Where one turn sends some rows of the set: a few examples, then the rows asked:
j_415: [-2.45 -0.16 -0.99 -2.78 -1.06  0.97 -1.89 -2.53  1.13 -1.08 -2.14 -1.66
 -3.21 -1.57]
j_2: [ 0.80 -0.54 -2.56 -0.22 -1.83  1.85 -0.27 -3.49  0.43  0.00  3.46 -1.91
  1.21 -4.48]
j_744: [ 0.37  1.57  0.98  0.48  3.38 -0.69  1.35 -1.24 -2.58  2.50  0.50 -1.59
 -0.13 -3.65]
j_229: [-0.59  0.64 -0.53 -0.14  2.08  0.13  2.33  1.65  0.73  1.86  0.61 -0.48
 -2.86 -1.46]
j_286: [ 0.40  0.07 -0.98 -0.91  0.68 -0.27  2.66  0.97  1.61  2.03  0.03  0.10
 -2.59 -0.57]
j_957: [-1.02 -0.78 -1.39  0.64  0.97  3.38 -1.38 -0.38 -3.39  0.54 -2.44 -0.88
  1.12 -0.90]
j_274: [-1.82 -1.64 -2.43 -2.64 -1.91 -0.25  0.43 -0.96 -0.13 -0.75 -1.21 -2.40
 -4.57 -2.58]
j_60: [ 1.38  1.18 -0.71  0.25 -0.21  2.92 -2.22  0.10 -2.79 -0.99 -3.09  1.31
 -1.60 -1.50]
j_98: [ 1.91 -1.36 -2.27 -1.14 -0.90 -0.56 -1.35 -4.08 -0.32 -1.23  1.73 -3.61
 -0.05 -4.57]
j_407: [-0.42  2.52 -1.68 -1.21 -0.10 -3.05  0.34 -3.84 -1.31  0.93 -0.54 -0.26
 -3.15 -4.74]
j_846: [-1.23 -1.22  1.55  1.48  0.26 -1.37 -0.31 -1.14 -3.29  1.70  2.32 -0.80
 -0.42 -3.90]
j_119: [ 1.07 -2.37 -1.49 -0.70 -0.51  1.41 -1.27 -2.89 -1.02 -2.84  0.95 -3.15
 -0.02 -5.52]
j_416: [ 1.28 -0.83  0.26  2.64  1.62 -1.03  0.68 -0.73 -2.90  1.84  2.18 -0.49
 -0.37 -3.70]
j_980: [ 0.51  2.87 -2.69 -0.02 -0.52  2.15  0.78 -1.96  1.88 -2.85 -1.30  0.07
  0.47 -3.27]
j_801: [-0.49  1.22 -1.00 -2.18 -1.36 -2.83  0.30 -4.02 -1.69  1.14 -0.66 -1.57
 -3.52 -4.21]
j_30: [-1.38 -0.23 -0.77  0.92  1.32  3.08 -0.11  0.54 -2.30  0.09 -3.01  1.45
 -0.33 -1.30]
j_458: [ 3.96 -0.95 -3.87 -0.05 -1.30  1.46 -0.75 -1.16 -2.01  2.00  0.42 -0.12
  0.89 -3.26]
j_459: [ 3.71 -0.67 -4.29 -0.84 -0.73  0.84 -0.36 -1.80 -2.42  1.72 -0.31  1.66
  0.18 -2.87]
j_912: [-0.08  2.64 -2.15 -0.85 -0.50  3.31 -0.02 -2.25  0.12 -3.56 -1.64  0.62
  0.02 -3.15]
j_940: [-1.77 -0.89  0.37 -1.31  0.23  1.52 -2.30 -1.95  0.54 -0.36 -1.03 -2.91
 -4.49 -1.21]

j_98 -> j_415
j_912 -> j_229
j_744 -> j_2
Now find these:
j_846 -> j_119
j_286 -> j_459

